128 stands for zero in the data rows.
Here are some points, each followed by its number:
[150  96 153 142 156 136  77 131] 0
[118 135 144 153 149 118 151 156] 1
[124 112 140 118 128 120 169 145] 2
[110 154 128 105 117 145 164 152] 3
[ 92 106 135 129 121 114 162 114] 4
[103 115 111 106 143  99 144 171] 5
[128 127  96 103 112  94 110 206] 6
[168 135 149 149 136 145 109 139] 7
[137 156 165 108 138 147 150 142] 8
[167 148 128 125 104 130  95 110] 9
[ 99 133 102 108 138 135 117 163] 10
[107 140 116 123 141  98 142  90] 11
[149 117 141 117 125 103  85 119] 12
[ 96 154 127 119 121 151 177 172] 13
[160 129 156 148 156 128 197 111] 14
[109 108 117 118 122 132 103 115] 15
[141 155 102 144  90 148 123 197] 16
[142 145  86 164 118  87 171 137] 17
[173 105 126 162 130 105  89  91] 18
[ 86 136 110 174 119  95  87 180] 19
[109 138 130 107 129 134  86 132] 20
[135 108 111 109 137 127 119  97] 21
[ 92 137  97  80  91 184 179 135] 22
[106 137 142 118 113 140 165 116] 23
[134 112 114 141 143 104 108 109] 24
[160  80 122 137  89  86  63 146] 25
[163 108 147 141 134 102  88 112] 26
[118 126 128 137 125 101 122 154] 27
[143 156 153 163 137 131 201 124] 28
[144 132 141 174 123 132 110 143] 29
[ 83 125 117 110 148 161 148 133] 30
[ 91 123 107 115 134 128  89 155] 31
[103 153 119 103 101 138 145 153] 32
[147  99 144 139 154 138  70 133] 33
[103  89 135 105 124 171 194 126] 34
[144 134 138 114 147 126 102  23] 35
[166 133 110 117  94 134 104 144] 36
[175  80 134 122 104 105  90 123] 37
[104 142 107 100 107 137 172  88] 38
[116 143 104 116 141 148 150 156] 39
[106 128 121 138 150 119 142 111] 40
[138 136 118 111 106 115  65 137] 41
[101  98 117 137 174 125 160  76] 42
[138 123 119 131 122 107 105 125] 43
[126 102 142 120 144 106 151 116] 44
[127 104 130 130 126  92 121 106] 45
[149 133 144 180 127 130 118 129] 46
[131 140  98 110 113 109  69 142] 47
[105 117 148 141 137 103 145 132] 48
[147 130 105 100 103 123 120 137] 49
[131  78 123 160 145  51 109 130] 50
[109 144 125 177 119 110 145 177] 51
[180 143 154 116 132 114 102 110] 52
[153 144 139 144 170 100  94  93] 53
[137  89  87 157  78  87  94 166] 54
[155 138 165 125 113 156 134 124] 55
[122 126 119 135 102 105  94 147] 56
[150 116 138 115 125 104  79 114] 57
[117 118 129 136 106 152 145 165] 58
[137 110 109 166 126 126 130 138] 59
[122 137 142 144 128  92 117 164] 60
[146 132 127 131 103 104  89 123] 61
[143 141 132 134 121 113 106 127] 62
[129 142 119 124  89 148 113 169] 63
[ 99 169 169 126 162 169 199 125] 64
[160  95  96 172 121 100 145  92] 65
[106 155 125 103 122 140 160 147] 66
[208 133 149 183  98 120  46 157] 67
[108 143 109 122 151 143 123  94] 68
[143  82 102 131 126  92  61 116] 69
[203 116 154 139 112 135 102 114] 70
[146 128 119 143 106 146 155 140] 71
[132 169 136 143 101 100 111 168] 72
[119 103 137 119 156 118 112 118] 73
[129 155 109 108  79 119 135 124] 74
[109 141 121 139 127 143 139  87] 75
[142 117 149 119  85 162  93 160] 76
[140 176 140 114 116 163 162 150] 77
[130 124 130 118 120  92 143 124] 78
[154 145 130 168 115 103  90 138] 79
[133 103 134 100 117 160 132 121] 80
[120 125 159 152 113 170 129 182] 81
[122  80 175 114 131 111 126 122] 82
[159 108 157 161 115 162 187 169] 83
[111 121 119 121  96  89  76 171] 84
[132 124 105 164 128  96 140 113] 85
[126 138 139 144 138 156 194 135] 86
[141 129 120 121  99 144  94 199] 87
[142 103 122 114 121 110 129 118] 88
[132  96 116 139 113  97  88 148] 89
[ 96 121  76 134 124 133 120 121] 90
[117 121 115 108 105 144 123 142] 91
[121 137 114  99 141 109 168  89] 92
[130 147 161 121 139 159 136 105] 93
[115 127  95 117 131 128  99 104] 94
[104 103 123 131 170 124 168 118] 95
[ 86 139 113 130 143  98 126 117] 96
[155 126 116  60 155 165 211  23] 97
[170 144 140 123 104 155 132 157] 98
[140 122 123 102 100 141 139 108] 99
[150 100 134 128 110 151 145 158] 100
New points follow, each followed by the numbers of its three nearest points above, nearest first.
[165 106 133 147 114 147 137 161] 100 71 98
[126  93 130 160 166  97  99  93] 24 73 45
[145 120 101 107 129 139 112 117] 21 94 49
[163  91  89 175 120  90 147  85] 65 85 18
[ 99 135 154 120 177 122 177 121] 95 40 48
[ 99 170 166 126 157 167 203 126] 64 86 28
[174 106 126 162 124 110  87  92] 18 26 24
[105 143 121 178 112 111 134 177] 51 60 19
[152 162 126 150 128 131 150 145] 71 1 77
[ 96 121 151 132 179 137 144  73] 42 40 95
[137  98  91 128 114  97  62  88] 69 57 94
[131 131 114 105 150 113 113  95] 21 94 68
[136  98  89 122 122  89  61  79] 69 57 24
[126 145 129 114  93 147 119 164] 63 91 32
[173 104 128 162 130 100  88  91] 18 26 24
[125 156 153  74 141 174 154 132] 8 77 93
[173 138 148 155 137 148 113 143] 7 29 46
[ 99 108 113 128 117  71  84 166] 84 89 56
[183 135 171  98 127 134 113 101] 52 55 70
[147 149 121 130 126 122 129 124] 62 43 78
[ 98 145  84 145 116 139 109 135] 90 94 10
[140 117 125 136 120 132 147 128] 71 88 59
[112 121 121 124 101  87  74 175] 84 56 89
[113 122 130 105 134 143 176 117] 23 2 66
[168  96 160 134 170 123 184  83] 14 44 42
[166 102 165 154 102 124 146 146] 100 71 83
[156  92  91 169 118  95 149  92] 65 85 59
[147 139 135 131 115 117 102 128] 62 61 43
[104 161  89 117 143 143 125  89] 68 75 94
[133  92 115 142 117  90  87 143] 89 56 69
[129 140 148 128 143 147 157 142] 8 86 1
[144 141 134 134 120 116 105 140] 62 43 61
[159  92  91 170 117  95 149  90] 65 85 59
[118 119 161 142 115 165 138 182] 81 58 100
[112 141 118 123 139  96 136  83] 11 40 92
[140  87 135 153 139  79 129  94] 45 24 50
[139 142 107 129 100 147  79 192] 87 63 16
[128 116 142 143 111 140 153 153] 58 71 100
[131 119 133 113 111 130 141 115] 99 88 80
[121 111 140 152 127 144 150 179] 58 81 1
[116 170 131 131 139 156  93 135] 20 62 68
[190 137 124 144  87 141  92 145] 36 9 70
[115 122 104  98 149 119  92 116] 94 15 20
[110 147 166 142 174 125 100  87] 53 73 93
[123  73 175 116 132 116 134 122] 82 44 73
[162  92  91 172 110  97 146  94] 65 85 59
[117 155 122 112 100 140 142 171] 32 3 63
[119 156  83 107 109 118  97 137] 47 49 94
[ 98 155 159 141 170 140 168 168] 1 13 64
[165 120 110 111 112 118  93 165] 36 49 41
[102 157  81 121 140 140 130  88] 68 75 94
[ 94 145  91 152 126 140 127 139] 90 39 10
[169  99 158 133 165 124 182  86] 14 44 95
[199 121 154 135 111 140 107 111] 70 52 7
[155 134 123 148  99 141 147 139] 71 98 100
[124 148 166 119 128 153 161 142] 8 77 23
[176 147 139 120 112 151 135 152] 98 55 7
[111 141 122 139 132 142 143  87] 75 68 40
[ 94 144  93  82  91 183 174 135] 22 32 3
[155 107 111 113 122  81  34 124] 69 57 41
[147  99 131 125 108 154 149 162] 100 58 71
[ 96 127  87 135 121 139 121 121] 90 94 15
[130 133 126 121 124  91 150 124] 78 44 88
[157  89  98 167  99  80 115 160] 54 89 59
[137 154 170 107 136 151 147 145] 8 55 93
[159 132 166 118 131 159 107 117] 55 7 93
[107 133 123  97 127 137  94 132] 20 15 31
[ 79 159  88 118 127 150 122 170] 10 39 32
[133 146 151 109 155 143 143  87] 93 68 75
[174 132 155 124 117 137 145 116] 55 98 52
[126 152 161 103 139 115 134 147] 8 66 78
[ 88 184 155  67 155 194 180 109] 64 66 8
[132  93 150 147 148 117 167 116] 44 48 95
[ 78 142 115 131 135 140 152 134] 30 66 40
[151 143 142 148 173 103  89  90] 53 26 24
[186 135 120 138  88 138  85 148] 36 9 61
[137 106 101 117 111  98  51  94] 69 57 41
[100 149 104  91 133 145 167 105] 38 92 66
[117 107 123 122 125 137 107 113] 15 21 94
[ 87 143 108 115 147 106 111 128] 96 31 10
[134 101  92 125 124  89  63  86] 69 57 24
[138 134 121 155 100 134 169 151] 71 58 100
[120 134 140 147 132 156 191 140] 86 28 23
[128  92 128 162 166  95 102  89] 24 45 73
[187 134 153 150 120 136 126  95] 70 52 7
[147 146 141 145 169 105  85  97] 53 26 24
[127 143 156 118 135 151 122  97] 93 55 75
[190 131 137 107  88 146 129 164] 98 36 100
[ 72 138 132 144 152 170 168 121] 30 86 23
[ 89 146  93  83  85 182 170 148] 22 32 3
[ 92 109 118 123 109  72  76 163] 84 89 56
[188 138 138 109  92 146 127 164] 98 36 100
[173 145 133 118 110 155 131 152] 98 36 55
[142 158 143 137 115 193 163 166] 77 98 81
[140  86  91 147 114  76  53 119] 69 25 89
[134  90  98 149 114  79  50 117] 69 25 89
[113 123 129 150 143 120 164 112] 40 48 95
[135 122 112 171 129  91 133 112] 85 24 59
[109 144 125 180 114 106 130 180] 51 60 19
[122 113 122 108  92 125 148 144] 91 99 2
[111 135 118 105 125 141  88 126] 20 15 94
[150 148 124 148 109 115 123 117] 62 43 9
[125 134 184  91 160 175 217 139] 64 86 8
[127 126 135 123 112 134 123 143] 91 62 58
[ 84 141  88 103 115 180 167 126] 22 30 38
[121 101 140 120 162 120 120 117] 73 44 24
[ 91 122 115 110 142 166 140 127] 30 39 68
[131 111 136 117 132 115 167 141] 2 44 78
[ 84 144 128 120 161 148 126  72] 68 75 40
[109 123 130  95 123 128 122 149] 91 10 20
[115 108 127  91 115 176 154 146] 80 91 34
[138 132 122 164 120 100  75 159] 79 56 89
[151 115 120 133 125 121 199  98] 14 92 86
[ 88 160 126  97 135 162 171  84] 38 23 75
[173  97 160 136 170 127 179  81] 14 44 42
[107 136 116 134 127 103 136 143] 27 96 78
[164 139 133 153  97 138  65 190] 87 76 67
[156  76 102 111 118 109  50 135] 69 25 37
[122 149 134 191 166 151 148 144] 1 46 29
[130 109 138 102 117 163 130 120] 80 99 91
[187 136 135 103  88 153 126 158] 98 36 76
[128 103 140 115 142 112 144 116] 44 88 73
[145 118 151 138 112 164 196 124] 86 83 71
[181  60 125 155  94  63  64 135] 25 37 69
[ 81 109  89  83 116  93  97 144] 31 10 84
[104 101  95 157 115  84  73 141] 89 56 69
[119 133 117 115 124 138 141  87] 75 68 99
[ 84 142 110 177 119  98  92 181] 19 51 60
[ 78 130 109 162 147 102 116 130] 96 40 27
[136 111 115 121 154 147 139 119] 21 40 73
[119 162 113 121 145 147 118 101] 68 75 94
[102 117 150 125 183 133 143  68] 42 40 95
[ 99 133  98 133 144 135  91 152] 31 10 20
[109 145 112 117 147 150 124  99] 68 75 94
[154 124 170 106 151 175 173 152] 8 86 55
[122 126 143 141 125 126 124 139] 27 62 48
[146 112 152 128 153 124 112 116] 73 26 0
[ 98 123  79 132 119 140 120 121] 90 94 15
[157 140 138 126 116 111 106 154] 62 61 43
[131 153 115 176 108  99  93 155] 79 72 56
[108 136 134 129 138 144 169 109] 23 75 40
[147 134 134 113 138 124 109  26] 35 21 53
[152 105 151 156 122 161 193 164] 83 86 100
[120 124 164 156 156 128 157 144] 1 48 2
[171 134 114 118  94 135 100 145] 36 49 9
[111 144  98 106 135 154 150 152] 39 66 3
[125 120 129 107 111 130 137 106] 99 88 80
[139 130 115 127 124 110 100 131] 43 62 61
[129 109 109 111 138 126 126  98] 21 88 94
[171 135 154 123 122 139 146 122] 55 98 7
[103 163 170 131 161 164 197 127] 64 86 28
[117 143 149 143 131 106 117 163] 60 27 1
[139 105  97 125 118  98  40 102] 69 57 41
[104 152 101 109 118 151 117 170] 10 32 39
[131 104 136 107 120 150 136 128] 80 99 91
[132 154 152 141 164 156 132 106] 93 68 75
[121 118 159 143 114 164 131 177] 81 58 100
[133 158 162 105 135 151 155 138] 8 77 93
[129 141  89  99 118 121 112 107] 94 49 21
[ 96 161 118 147 101 148  84 156] 63 20 56
[132 150 119 169 112 100  96 150] 79 56 72
[107 140 144 118 117 141 166 110] 23 66 75
[117 123 148 115 138 134  88 155] 20 31 73
[126 144 150 109 140 121 142 147] 8 2 66
[159 138 121 150 118 133 165 116] 71 85 59
[109 128 121  88  86 136 155 150] 32 91 3
[140 136 102 133 106 148  80 190] 87 63 16
[138 136 122 143  82 136  72 186] 87 63 76
[105  90 115 137 169 118 142  74] 42 95 40
[125 126 110 136 126 122 117 131] 43 62 27
[126 149 104 106  73 121 138 122] 74 49 99
[134 106 137 103 122 159 139 123] 80 99 91
[ 85 120 105 117 133 131  81 154] 31 10 20
[158 128 113 165 104 114  73 169] 79 56 89
[193 122 153 131 102 148 102 115] 70 9 52
[130 113 139 120 131 119 168 148] 2 44 48
[ 72 144 123 119 150 154 161 151] 30 13 66
[114 113  83 110 132 137 167 162] 39 5 10
[165 133 120  68 153 170 209  25] 97 92 38
[129 122 126 119 117  93 143 127] 78 88 45
[ 99 104 117 129 116  75  88 168] 84 89 56
[109 142 119 135 132 142 141  86] 75 68 40
[117 102 135 117 160 114 109 114] 73 24 21
[150 141 164 122 114 159 128 132] 55 98 93
[118 162 106 114 148 148 120  98] 68 75 94
[158 123 157 124 126 145 156 131] 55 8 100
[135  92  98 128 120  85  63  91] 69 57 24
[114 109 135 103 147 102 122  35] 35 11 21
[114 121 125 153 168 102 156  70] 42 11 40
[ 88 156 140 130 133 149 172 167] 13 3 66
[123  79 169 127 136 106 122 126] 82 44 73
[127 115 105 147 121 105 136 110] 85 24 45
[115 169 131 131 143 152  87 133] 20 62 68
[ 72 127 116  99 139 132 150 142] 30 66 10
[160 126 156 114 117 146 146 124] 55 99 98
[141 140 151 117 128 130 113 145] 62 7 55
[151 130 165 133 138 126 118 150] 7 62 55
[132 141  97 111 113 105  70 144] 47 41 56
[156 109 154 124 138 103 150  84] 44 45 88
[153 157 160 135 153 161 116 108] 93 7 55
[112 129  94 134 122  99  82  91] 94 24 43
[108 107  81 109 127 140 160 162] 39 10 5
[130  79 146 122 160  98 143 105] 44 73 82
[ 73 118 120 105 142 129 149 144] 30 5 10
[162 122 171 107 151 165 169 144] 8 55 93
[136 138 166 156  98 192 203 182] 83 86 81
[167 154 170 140 117 142 135 134] 55 7 98
[137 123 132 114 132 160 153 126] 80 99 71
[129  96  95 112 110  70  69  96] 69 57 89
[149 156 124 121 114 160 179 149] 77 71 3
